Where one turn sends some rows of the set: a few examples, then the rows asked
Mopez: [ -7.3  14.6  -5.9   9.9  31.0  -3.0   4.8  19.7 -23.0  -7.6  12.5  -3.4
  13.5   6.9   3.3   7.3  -4.6  17.5]
Vuz: [  7.6  12.4 -20.8  -5.1  -6.4   6.5  19.6  -7.1 -17.6  -3.1 -18.7  11.7
   7.6  -4.8   4.8  -5.8 -37.9  13.9]
kibo: [  6.4 -10.8  -2.0 -29.7 -10.4   0.0   2.4  -7.0  -1.5  15.1 -15.2  -6.3
  -7.7   3.3  27.4   3.6 -13.6   8.7]
vitos: [ 20.8  16.7 -31.9  -7.0   4.4  14.9  16.6  20.5  -8.9  -2.6 -28.4 -30.1
  -1.5   7.9  10.6   5.4  14.4  16.3]
Zilud: [  6.7  11.0 -14.3  11.9  26.6   5.4  13.5  28.0  -8.8 -17.1   6.9  -0.3
 -20.1  15.8   7.9   8.2  18.1  10.6]
nema: [-18.3  13.8   7.3  -0.5  13.3  12.2  25.8  11.3 -23.0 -18.2   8.2 -17.8
  -5.7  14.4  -8.7  16.7 -34.9   5.9]
zuzi: [  8.4  -7.2 -12.2 -22.6 -22.7  -8.7   4.2  -1.5 -10.7 -18.6 -28.6 -17.5
 -21.0   1.8  10.3  -6.2   7.0 -16.7]
kiv: [  9.0   6.8  -5.7   7.2 -12.3 -17.7  14.7   5.0 -26.2  15.2 -22.9 -29.5
 -31.8   8.3  12.2 -15.2  11.8 -10.5]
Limu: [ 11.2   1.3  19.3 -21.5  -1.6 -12.1  26.8  -5.2 -22.8  28.8  -6.4 -10.5
 -22.7   7.1  -1.5  -8.4  -9.0   0.8]
rozi: [  3.5  22.4   3.6  12.1 -18.1   0.8  16.9  15.7   9.1 -29.7 -16.3  -2.7
   3.9  10.8  15.7   3.6 -24.2 -16.8]
Korin: [  3.3  14.7  12.3 -25.9  14.8  16.0 -22.2  13.3  -3.7   0.8 -20.4 -23.7
   0.3  -9.2   4.2  -2.5   3.7 -12.6]
zos: [ 11.8   8.8  -3.3  -2.7  -7.9 -14.9  24.2   1.1 -17.6  17.2 -24.8 -31.7
 -37.7   5.1  12.0 -17.4  -1.2 -13.7]
Mafu: [-10.5  15.3 -12.0  -4.5  29.3   1.8  -5.7  14.6 -25.7  -8.9  15.7  -2.2
  11.6  11.4   7.6   5.2 -13.4  12.1]
Ked: [ -5.4  18.3  21.3  -4.5  16.5  10.8   3.4  10.4 -17.3  17.1 -34.3 -34.7
 -10.9  -3.3  -6.4   4.6 -13.7 -19.5]
Vot: [  5.3   7.1 -13.5  15.2  24.3   0.8  12.8  28.2 -13.7 -17.1   3.5  -2.2
 -13.1  22.8  13.1   9.2  20.8   7.0]
vok: [ -1.9  20.2  11.4  -4.6  19.0  12.7   9.2   6.1 -20.6  17.4 -36.4 -37.8
 -10.9  -7.1  -6.0   6.8 -18.0 -17.2]
lufi: [ -4.5  -3.0  -7.9   6.7  16.0   2.0  34.0  14.2 -17.9 -33.7 -18.3  -1.9
 -15.0  22.6  -5.6  24.7  -4.5 -10.0]
zin: [ 12.6  33.7   3.9  19.0   5.8 -22.1  12.1  18.4 -15.6  -6.5  -3.8   7.9
   6.0  11.2   4.8 -17.4  -2.6 -17.7]
dulu: [  9.8  37.6   6.7  18.8   8.1 -18.0   6.8  20.4 -11.7  -7.2  -2.6   6.9
  -0.4  11.8  11.8 -11.0  -3.0 -23.6]
tam: [  0.9  26.2   7.4  10.3 -12.1  -1.0  13.1  14.7   6.9 -29.2 -14.2   0.2
  -1.7  10.7  15.2   7.0 -22.7 -26.0]
Kivu: [ 19.8  17.1 -15.6 -16.1   8.5   4.5  38.1  11.2 -25.7 -11.4 -33.4 -24.4
  -6.8   6.6 -22.3   3.4   8.3  -0.8]
vamut: [ 18.2  26.1  -1.9   0.3  -7.3  10.3  25.2   5.0 -17.0   4.6   8.6   2.1
  -9.0  -1.8  -2.3 -22.6 -19.2  23.0]
ses: [ -5.1  -0.2 -14.4   7.7  22.1   2.6  32.2  13.1 -14.3 -28.7 -22.0   2.1
 -17.1  15.6  -7.0  26.1 -10.0  -7.7]
Nakav: [  1.5 -10.0  -4.9 -31.2  -7.7   2.0  -4.1 -15.3  -3.9  14.2 -12.3  -3.9
 -11.8   2.0  21.8   1.4 -15.4   4.3]
dobim: [  9.3  18.4   4.6 -29.1  15.6  19.7 -18.0  12.6  -4.3  -1.9 -14.4 -26.0
  -2.4 -13.7   2.1  -5.1   5.8  -8.6]
nesol: [ 13.4  -3.1 -16.6 -30.5 -12.8 -10.3   2.3  -3.6  -4.3  -8.6 -24.7 -15.6
 -21.6  -1.6  18.2 -14.5   3.5 -14.6]
gufe: [-15.3   8.1   8.1   2.0  13.4  10.1  26.6  12.8 -14.8 -28.6   1.6 -12.6
   3.8   7.0  -9.8  22.8 -26.0   9.0]
Lavu: [  4.2   2.8  17.2 -16.8  -0.5  -6.3  19.2  -9.5 -21.8  31.4  -2.4 -13.7
 -29.1   7.4   0.6  -9.2 -12.2   0.6]

zin goes to dobim
Korin goes to tam
lufi goes to Lavu
Now these:
Mopez goes to nesol
Vuz goes to Kivu
kiv goes to Mafu
Zilud goes to kibo

